Rotation paths and how fast each direction turns (deg/step)
Each turn is a multiple of 5 degrees from 10 to 175, or 0.
Each row of a path follows its step; steps can be skipped.

step 3: [  0 -13  16 -16 -13   0   4   7  20 -30  11  -2   6 -10  16  17  10  -7
  10  -6 -14  -4  16   7  -4   9  14   3   5   2   3   4   2 -16  10   9
  -7  19   6   9  22  25  28 -15   3]
step 9: [-28  -2  -3   9  16 -17   3 -16   0 -32   9  -6 -16  10  -2  -2  -7  -9
   9  23  -5   6  13   7   4 -12  -2   7  -1   5  14   0  -2  -3  27  10
 -16 -28   2  16   1  -2  -2 -17  13]
step 14: [ -6  12  29   0  -5  -3 -18  -7  19  -8   2  10 -17   7  18  29 -16 -10
  -9  -3   1  -5  -3   8   8 -11 -20 -11  -7  -9   3   6 -17   9 -10   7
  24   7  -8   0   6  -8   5 -31   9]
step 15: [-11 -15  42 -11 -24  -9   9  14  -6 -15   9  -1   8   0   8  11   1  -5
   8   4  -5 -14 -19  14   2 -15 -15  -5   3 -24  10   6 -11   1  12   8
  16   0   9   4   3  11  16 -18   5]
step 16: [ -3  -6  14  10 -22  -5  15  24 -20 -18   9   9  -4  -5   9  -1  19  12
  -7  24   2 -15  -7  15 -16  -6  11   0  11  14   7  -2 -17 -13   9 -15
  20  10  14   1  -4  24   1 -13  -4]
step 18: [  9 -12  -8 -26  11  16  -1  10  12  -4   5  -5  -1   2 -28   6  -4  22
   7   6 -17 -11  14  -6  -5   3  -8  -6  11  -4 -10 -26   2  13  -3  -6
  -6   5  -3  -9   8  15 -15 -26 -31]
step 30: [-24  -6 -11 -14   8   6 -11   9   3 -16  14  10   8   0 -16  -3  -8  23
  -3  -4 -12  12   4  -2  -9  11 -23   8  -5  -7  -1   9 -20  -6  -3  -6
 -15  -3   4   7  21  -4  17 -31 -26]
Directions:
[  2  -8  -5  -2   0   0   0   4   1  -3   2  -2  -2  -2  -4  -8   2   3
   0   7  -7   1  -3   8   7  -3  -2   1  -3   3  -3   2  -4   2  -2   0
   2  -5  -1  -3   0   1 -10   0  -1]	35
[ 1 -6 -6 -4  1  2 -3  1 -2 11 -4 -4 -1 -4 -3  8  3 -2 -2  2  3  1  0 -5
 -2  5 -3 -3 -3  5 -2  5  1  8  3 -3 -2  1 -5  1  1  3 -3 -2 -4]	55
[-1  2 -9 -2 -1  1  3  5  2 -3 -4  0  0  4  2  6 -1  2  4 -1 -2 -7 -3 -2
  6 -2  3  6 -1  1  6 -2  8  2  2 -2 -3  2  1  8  0 -6 -6  2  1]	25
[ 2  2  3  3  9  3  1 -8 -3  2  2 -2  0 -4  2 -1 -6 -2 -6 -2 -8 -8 -2  2
 -4 -3  4  7  0  3  0 -1 -1  5  0  3 -2  2  0  2  7  2 -2 -1 -3]	80
[-6 -6 -4 -1 -3 -1 -5 -1 -1  2 -7 -3 -4 -1 10 -1  0  3 -1  0 -1 -5  4  5
 -8 -2 -1  2  6 -5  1  4  5  1  0  0  5 -8  5 -1 -2  3  2  2  3]	65

step 1: [ -8  -9   4 -17 -12 -23   5   4  11   3  -5  -2 -19  12   2  17   4   2
  25   9   1  -1  14  -9 -13  11   7  -7  -4  -5 -13   6  34  -3   1  10
 -14 -16 -10  13  -9  -9  13  23  29]
step 6: [-14  11   0 -17   0 -15  -8  -4  16  12 -16 -22 -31   0 -21  14  -4   4
 -10 -10  13 -33   2  -5   7  16   0  -5  -4   4  -3 -10   9  -2   5  24
   0 -22  -7  12  -2  -1   9 -16  -5]
step 17: [-10 -17  -1  -4   7  -2  12  11 -19  13  -5  16 -10  15 -22  11  -5   0
  12  -3  -8  -9   5   0  28   3   3 -11   9  20  -7 -19  23 -11   2  21
 -10 -14 -10  25 -17   4  19   3  -5]
step 18: [  8   2  -1 -21   0  -4  23  -8   3   1  14 -12  -2  -7 -32   1  -8 -21
  16  -6  17  14  -9  -7   2  -8 -12 -20 -19   8  17   0  11 -17   7  -5
 -12 -25 -11  10   2  -5  14 -16  -1]
step 21: [ 21   7  -8  -3  -3   3   4  -6   2  10 -12 -11  -9  -3  -4  15 -13 -11
  10  14  -7  -7   7  16  16  19  -8   1 -27  -1  -8  -1  -5  -7 -11 -17
 -20   2  12   0   5 -21  31   0 -31]
step 24: [  3  -2  -7 -12   1 -11   8  17  -1  11   7 -16 -22  11 -13 -17  14   0
  13   5   5  -3   1  -7   5   9  -3   0  -7  -4  14 -14  15 -40   2 -28
  17 -15  -9  10 -19  -6  12   1 -15]
step 29: [  3  10   3 -32  -6 -15  33   6  11   0  -4 -12 -17   3   5  -9  12 -16
 -13   6  11   8  10  16  32   1 -12 -12  -1  12   9   5  26  -4  -9  -1
 -12  -2   0  10  -7   7  -3   6  -9]
Directions:
[ 2  1  0  2  0 -1 -7  1  5  1  4  3 -5  1  3  7  0 -4  1 -2  6 -2  2  2
 -6  4  6 -8 -6 -3  4  7 -3  4  1  5  4  3 -2 -1 -4 -1  5 -3 -1]	55
[  1   3  -1  -1  -1   0  -2   1  -1   5   3  -3   6  -1  -7   3   1   2
   1   1   2  -2   1  -4   0   6  -1   6  -8   3  -1   0  -2  -3   4  -4
   3   0   2  -2   5  -4  -3 -15   0]	115
[  2   6   6  -3   5   2   0  -6  -1   3  -1   6   6  -1  -4   2   0  -1
  -1  -1   0  -1   7  -5   1  -3  -6  -1  -3   1  -5   6  -1  -3  -3   4
  -1  -6   3  -2 -11  -1  -3   3   1]	25
[ 9  0  4  1  1 -2  6  1  7  0  8  3  1 -3 -6 -3  3  1  3 -2  1 -1  5  5
  1 -4 -1 -3  3 -2 -1 -5 -6  3  2 -5 -8  3  2 -3  1  3  5 -3  5]	135
[ 1 -5 -6 -1  1  1  5 -1  0 -1 -4 -2  4  0  2  0 -1 -1 -2  4  3  4  3  0
  3  5  5 -4 -8 -5 -3 10  4  1 -1 -3 -9  4  7  3  3  4 -4  1  4]	40

step 2: [ 17   9 -13   3 -16  -1  -6  19  -9   4 -11   8 -34 -13  -9  11   2  17
  10 -13 -20   7  17   2  13  -7  -1 -25  20 -10  -8  -9   4 -24  11   2
  -1 -12  15   3  -3   4  -2  15  -5]
step 6: [  9   3   2  30   0  -1  13   9  15  22   4  21 -14   6   7   8   8 -10
 -16   3  -5   5   8  11   7 -32  10 -13   5  -7  -2   2 -15  -2  -5  12
 -15  24 -15   7   3 -10 -21  12  -4]
step 8: [ 11   2  -3 -22  -4   8  -5  -1  14 -11 -19  15   1  -3  -5  10  -4 -10
   7  -1  -2  -5  15  -4 -14  -5  31 -13  17 -21 -12  -2  -6 -26   9  12
  10   7  17  11  12 -31   5   2   3]
step 12: [-17  20 -11  13  11 -14 -26  18  11  11  12   4 -16  -7  -2  -8 -12  13
   2 -12  -4 -10   7  21  15   3  27  -8  14   3  -3  13 -16 -10  -2  -1
   8   8  -8  -2  13 -18 -13  12 -10]
step 18: [  7  -2  20  22   2   5  -8   6 -10   4 -18   3  -1  -9 -15  21  -7  13
   4 -11 -17  -4  16  -4  11   0   6 -27  36  12  -2   2  -9 -24  12   6
  -7  -1  -4   5  -2  -3  -5   9 -21]
step 27: [ 15  12 -11  -5  15 -19  -1  -4  12  20 -10   3  -8  -6  -5  11  -1 -15
  14   0   6  -1  18   5 -12 -19  33  -4 -16 -24 -23   4   0   0   0  23
 -20  10 -14  -1   6   3  -1  -8   7]
step 28: [-11  12 -19  17   8   4  -4  15  -9  17   3  27   2   5  -6 -16 -11  21
   6 -14   1   2   8  23  18  15  13  -2  13 -12   3 -22 -10 -22   2  -9
  -4   4 -14 -11  14   3 -13  -1 -10]
Directions:
[  5  -3  -3  -2  -4  -2   0  -3  -4 -10  -1  -1   1   2   2  -3   1  -6
   4  -2  -9  -6  -3   3  -7  -2   2   1  -4  -5   2   1   2  -2  -6   0
  -1  -6   0  -5  -5  -2   2  -5  -3]	65
[ -5  -8  -1  -2  -7   6   2   6   2  -1   4  -2   3   1   2   0   2   2
   3   0   1  -5  -2  -1   3  -2   2  -2   1   5  -4   2  -3   0  -5   1
 -11  -1   2  -5   3  -6  -4   4   4]	125
[ 3  0 -3  2 -3 -1  4  1 -1 -3 -3  6  4 -7 -1 -3 -1 -1  2 -3  8 -8  8  0
 -1 -1 -6  0 -4 -5 -3 -2  2  2  7  4  2 -1  4 -2 -3 -2 -4  2  7]	130
[  0   2   8  -1   3   2   2   1   0  -3  -1   2 -10  -2   7  -6   0  -4
   2  -9   3   6  -1  -2  -5  -2   0   1  -2   1  -6   5  -3   5  -4   3
   1   6   0  -6   1   4  -2   1  -2]	140
[ -4   5  -7   4   4   8  -6   1  -3  -4   0   2  -5   3  -1 -10   2   5
   2   2   3  -3   0   1  -5   3   3   1  -4   6   5  -1  -1   4   1  -1
  -1   2   5   4  -1  -6   5   0   0]	155
